In the data rows, zero lies at 4.5, halfway between 4 and 5.
Each row below has a hidden score, from 0 to 20, with 10 about the middle. What is it? The score is a weighted sum of the row's numbers plus the product of two more (or one squared), each taken from its middle value.
[5 3 4 6 5 6 5 4 4 3 4 5 5 4 5 5] >> 11
[8 5 6 4 4 4 5 6 5 5 4 5 3 3 3 6] >> 7
[5 1 4 5 3 4 5 3 6 5 4 5 6 4 3 4] >> 8
[5 4 4 4 1 5 4 4 6 4 3 5 4 1 4 5] >> 7
[4 6 4 4 4 7 4 3 7 5 3 5 4 4 3 4] >> 6
[8 6 8 2 5 4 2 6 5 3 4 4 5 4 4 6] >> 5
[5 3 4 3 5 5 5 5 4 5 6 5 3 6 5 3] >> 9
[1 6 4 4 5 6 3 4 4 2 4 5 3 3 6 5] >> 9
[1 3 9 7 5 3 0 2 6 3 3 5 6 3 2 5] >> 13
[9 6 9 3 4 4 3 3 5 3 4 3 5 4 3 4] >> 3
[8 6 7 5 4 3 7 3 5 8 3 5 6 4 2 5] >> 3
[3 3 4 2 7 5 6 7 2 4 8 7 3 9 7 3] >> 10
[5 3 6 5 7 3 6 6 4 4 7 5 4 8 6 3] >> 8
[2 7 9 4 5 5 4 5 4 4 5 5 5 6 3 5] >> 5
[5 6 3 3 5 5 6 5 3 7 6 5 4 6 4 3] >> 10
[7 6 4 2 5 7 2 5 5 4 4 0 4 3 4 7] >> 13
[3 3 4 8 2 3 5 3 4 5 4 0 5 3 2 5] >> 14
[3 6 4 3 4 6 3 4 7 4 3 5 4 3 3 4] >> 6
[5 4 4 5 4 5 6 4 3 6 5 3 5 5 4 5] >> 11
[5 6 4 6 2 4 6 4 4 5 3 5 3 4 3 6] >> 11
[5 5 4 5 6 6 4 4 5 4 4 2 5 3 4 6] >> 10
[5 4 4 4 3 3 4 3 7 5 1 3 5 3 3 1] >> 14
[5 6 4 3 4 7 5 5 4 7 5 4 3 6 6 4] >> 10
[6 5 4 6 3 3 7 4 6 6 3 5 5 4 5 2] >> 8
[5 3 4 6 3 6 4 1 9 7 2 7 4 2 5 1] >> 3
[5 5 4 4 4 4 6 5 4 7 4 5 1 5 7 4] >> 12
[5 5 4 4 3 5 5 2 8 3 3 5 6 4 3 7] >> 6
[8 2 4 8 1 9 3 3 9 4 3 1 5 3 6 9] >> 10
[5 3 6 5 8 4 5 6 3 4 7 5 5 7 6 4] >> 9
[7 6 6 3 4 5 4 2 5 2 4 5 5 4 2 5] >> 6
[6 3 4 9 3 9 4 1 5 4 3 4 6 5 6 9] >> 12
[4 7 4 7 5 8 2 3 6 4 2 2 6 1 3 8] >> 10
[4 1 4 5 4 6 4 6 3 5 5 3 7 5 5 5] >> 13
[5 2 4 3 8 6 4 7 2 5 7 5 4 7 7 6] >> 13
[4 2 4 4 5 4 6 4 5 6 4 5 6 6 4 3] >> 9
[5 0 5 7 3 6 6 4 6 2 2 5 2 5 5 5] >> 14
[5 4 4 2 2 7 5 6 4 8 4 5 0 5 8 3] >> 15
[5 5 4 4 8 2 5 6 2 3 7 7 5 8 7 4] >> 10
[5 7 4 4 3 5 3 4 4 5 4 5 5 4 3 6] >> 9
[5 2 4 3 4 3 5 4 4 5 6 5 5 5 3 3] >> 9
[5 3 5 7 3 5 3 3 9 4 2 7 3 3 6 5] >> 4
[5 3 4 6 0 4 6 1 6 3 3 5 3 3 1 7] >> 9
[5 2 4 4 5 5 6 5 3 5 5 6 5 5 3 5] >> 11
[5 6 4 5 4 1 7 4 4 8 2 5 8 4 2 4] >> 9
[3 7 3 3 6 5 4 6 4 1 4 5 4 3 4 5] >> 11
[5 4 7 1 5 4 6 5 2 5 7 2 4 7 5 3] >> 8
[5 7 4 3 7 4 2 6 5 2 4 5 4 3 5 5] >> 9
[4 7 4 2 3 6 3 2 5 3 4 3 6 3 2 6] >> 8
[5 3 3 5 6 6 5 6 4 5 6 5 4 6 7 5] >> 11
[5 3 4 3 6 4 6 5 3 5 6 5 4 7 6 2] >> 11
[4 2 4 8 4 1 1 2 4 1 4 5 5 2 5 3] >> 13
[5 6 4 1 6 7 5 7 2 6 7 5 4 7 7 3] >> 10
[6 3 6 6 9 2 5 6 3 3 8 0 2 9 9 2] >> 12
[5 5 4 4 5 8 3 4 6 3 4 5 3 4 4 6] >> 9
[4 5 3 6 2 6 5 4 4 5 3 3 2 4 5 2] >> 16
[5 6 5 4 5 8 5 7 4 5 6 2 4 6 7 4] >> 9
[5 7 4 3 5 3 3 7 4 3 5 5 5 3 3 6] >> 13
[8 7 3 3 6 4 3 6 6 2 5 5 5 4 5 4] >> 8
[1 6 4 4 5 6 2 7 6 3 3 8 3 2 5 4] >> 9
[0 7 5 4 3 4 6 4 5 6 4 5 5 4 3 2] >> 4
[5 3 4 3 6 6 5 6 3 5 6 5 3 7 6 3] >> 12
[5 3 4 6 3 5 4 5 6 2 3 5 8 3 4 1] >> 8
[5 5 4 6 7 3 4 6 3 3 8 3 4 7 6 1] >> 12
[5 3 0 5 3 4 3 4 7 7 2 5 0 2 8 4] >> 17
[5 1 4 6 7 3 5 6 4 5 8 5 2 8 9 5] >> 12
[6 3 4 3 6 5 4 5 3 5 6 5 3 6 5 3] >> 11
[4 6 4 4 6 3 4 6 2 4 7 5 7 6 4 5] >> 14
[5 4 4 4 5 5 1 8 5 2 4 5 1 4 7 6] >> 13
[5 4 4 6 1 5 8 5 5 4 2 3 2 4 6 4] >> 19
[3 6 5 2 4 5 4 4 5 4 4 5 5 4 3 5] >> 6
[5 2 4 6 4 6 3 5 7 2 4 5 4 4 6 6] >> 10
[6 7 8 4 4 4 6 4 3 6 4 5 4 5 3 4] >> 4
[5 5 6 5 6 2 5 4 3 4 8 4 6 7 5 4] >> 9
[5 3 4 4 7 5 6 6 3 4 7 3 3 7 8 3] >> 12
[5 3 4 3 8 4 4 8 2 3 7 5 5 7 7 4] >> 13
[2 6 6 3 5 5 6 5 2 6 6 5 5 6 4 3] >> 6
[8 5 4 2 4 5 3 4 5 3 5 5 5 4 4 6] >> 8
[7 3 5 4 4 5 5 5 3 5 5 5 6 5 3 4] >> 9
[5 6 2 3 7 6 1 5 5 1 4 5 3 5 5 3] >> 14
[5 4 4 6 7 2 6 6 3 3 8 5 4 7 8 3] >> 10
[2 6 4 4 4 6 2 4 6 3 3 3 5 3 3 6] >> 10
[5 6 3 2 5 5 4 3 5 3 4 5 4 4 3 5] >> 10
[4 2 5 5 4 5 5 4 7 5 4 5 3 5 5 7] >> 8
[5 4 5 4 4 4 5 4 5 4 5 1 5 5 4 6] >> 10
[0 6 4 2 5 4 3 5 4 3 5 5 5 5 4 5] >> 10
[5 5 4 9 4 8 3 3 8 7 3 0 5 3 6 2] >> 8
[5 7 4 3 4 5 3 4 6 4 3 5 7 3 2 6] >> 7
[3 6 4 3 5 5 3 4 6 3 4 5 5 3 3 6] >> 8
[5 6 1 4 6 3 4 4 3 4 6 5 5 6 4 5] >> 14
[5 6 4 1 4 5 6 4 4 7 5 7 4 5 6 4] >> 7
[5 6 1 2 4 5 3 5 4 3 5 5 5 4 4 4] >> 13
[4 6 6 3 4 5 3 4 5 3 4 5 6 3 3 7] >> 7
[5 6 4 6 4 1 7 2 4 8 4 5 5 3 2 4] >> 6
[0 6 8 2 6 7 5 7 3 4 8 5 1 8 8 2] >> 4
[5 1 4 5 3 6 4 0 4 6 4 0 5 4 4 4] >> 16
[5 4 6 9 7 9 4 4 7 2 2 5 1 0 6 0] >> 6
[5 6 4 5 4 3 6 5 3 6 4 5 3 5 4 4] >> 11
[5 5 4 6 3 3 7 5 5 6 3 5 3 3 4 2] >> 9
[0 3 4 7 2 3 7 2 5 6 4 5 6 4 3 3] >> 7
[6 6 4 5 4 4 6 5 4 5 4 5 4 5 4 3] >> 10
[5 3 8 4 4 5 5 3 5 5 4 5 5 5 2 5] >> 4
[9 6 4 2 5 6 6 6 3 7 6 5 5 6 6 4] >> 10
